Rows are one point carried round by a steady rotation, each followed by how many ticks it has turned.
The counts run from 0 to 272.
[128  99  86 109 114 122 106 144 118 158 148 144 128 121 121 135 139 161
 122  70 106  89 145 163 155 168 123 124 122  98 173 183 132] : 143
[ 95 106 151 125 158 140  85 152 121  98 200 118 119 154 138 184 148 111
 128  88 119 128 135 125 135 128 128 156 106 102 135 107 168] : 18
[ 83  88  89 124  99 145 117 101 110 157 138 132  97 104 115 144 135 121
 113  96 111 141 191 131 130 163 149 149  80  87 134 125 124] : 87
[127  77  68 137  93 144 145 126 112 127 132 180 115 111 114  84 144 111
 123 135 118 106 194 124 131 156 118 121 126 100  92 126 149] : 257
[142  82 149 144 143 125  56  97 141  88 158 113  84 131 142 143 154 113
 141 117 120  97 102 128 141 156 131 162 164  94 114 143 138] : 222
[141 110 153 127 118  70  65 114 143 142 136 155 126 124 117 117 141 156
 120 109 123  98 147 114 172 126 140 159 110 111  66  77 121] : 128
[153 142 127 123 116 139 127 161 128  91 186 152  85 153 156 111 119 124
 153 107 122 102 159 113  69  93  87 114 107 131  91 108 117] : 114
[179  82  81 128  99 150 118 143 125  96 164 165 100 116 146  80 137 135
 148 131 115  87 129 117 112 124  95 132 156 114  95 154 144] : 267
[132  68 154 141 135 133  54 132 136  92 165  88  93 147 148 167 153 132
 131  99 108 109 119 132 125 135 139 115 105 117 145 121 127] : 230
[112 108 119 111 130 107 116 204 116 122 172 169 163 160 118 138 148 155
 114  85 117 110 163 121 155 113  99 123 102 122 124  97 166] : 188
[102  61 112 148 110 109 108 140 134 118 109 162 134 154  97 134 135 164
  95 109 125 134 189 115 112 138 119  81  97 136 120  97 104] : 33
[ 72 131 143 128 152  97  93  95 135 152 126 151 124 141  89 171 122 142
  98  65 131 140 173 139 127 168 139 145 106 104 136 114 110] : 83
[141  88 146 154 144 119 104 151 143  58 144 160 107 173 119 114 137 124
 135 123 139 106 142 113  85 122  76  93 166 140  96 115 132] : 110
[141 151  86 116 121 128 151 119 125 136 149 211 113 121 109  88 116 112
 136 107 136 100 173 135 103 151 105 140 144 105  82 146 144] : 47
[140  74 132 125 141 106  79 156 151 109 170 190 170 146 106 147 137 164
  95 103 128 121 119 124 136 123 132 107 100 129 110 101 162] : 185
[150 124 150 117 116 108  73 160 131 117 173  87  88 149 164 140 151 151
 151  77  98  76 135 139 139 117 114 128 110 117 134 133 104] : 68
[144 155 119 114 139 143 112  94 132 124 175 147  71 116 146 128 125  98
 154  91 126  95 131 141 111 159 119 183 154  82 110 166 137] : 217
[167 134 129 126 106 132 118 145 141  99 180 153  83 145 159 107 118 131
 148 110 117  99 150 120  65  96 102  97  99 137  90 107 108] : 115
[104  90  99 137 141 161 145 163 110  72 163 168 111 160 121 127 141  97
 138 115 135 115 163 119  96 145  82 122 163 114 124 141 168] : 103
[131 140 142 112 161 148  89 130 136 102 205 126  93 143 151 175 125 116
 144  77 121 114 107 142 102 134 123 157 117  99 142 148 148] : 226
[156 160 159 111 156 103  85 151 144 110 187 138 103 161 145 146 129 150
 147  68 123  87 102 141 113 124 101 145 140 120 126 145 124] : 65
[ 92  91 155 132 153 129  75 142 137  92 185 113 108 156 127 187 130 155
 118  85 132 151 114 106 106 113 119 154 109 115 138 105 127] : 233
[103 129  92 108 100 102 151 177 111 148 136 162 120 147 117 102 125 178
 130  78 126 113 189 118 126 120  77 143 130 119 122 135 106] : 198
[140 129 143 115 150 147  80 131 132 105 204 120  89 138 158 173 132 110
 139  76 109 104 110 157 103 138 134 133 101 103 150 148 147] : 227
[120 139 139 107 133  82  89 128 134 151 164 162 135 123 112 129 133 153
 117  91 130 114 147 109 167 118 129 197 113 102  73  88 136] : 130
[ 99  95 161 131 165 130  71 139 132  90 185 122 121 157 126 184 147 112
 124  96 126 129 128 127 141 141 132 151 119 107 131 106 167] : 17
[127 137  96 126 124 124 157 118 130 127 149 214 118 125 103  89 117 121
 128 117 144 119 174 117 102 147  96 155 153 107  72 132 142] : 46
[128 117 158 134 169 115  84 125 144  97 183 179 141 146 113 159 139  98
 117 112 131 122 131 130 122 135 142 125 107 115  88  83 176] : 177
[105  70  66 127 111 180 139 124 106 117 157 159 106 112 123 130 133 104
 122 113 121 133 170 131 110 163 126 132 119  88 137 154 162] : 96
[ 99 120  98 129 137 121 144 116 131 139 130 216 145 135  80 126 114 117
 103 101 142 132 188 128 106 158 120 123 124 112  95 117 150] : 253
[147  82 149 136 150 135  49  94 154 100 175 130 105 126 137 169 138 114
 118 103 116 115  99 140 117 151 162 125 107 106 127 125 144] : 14
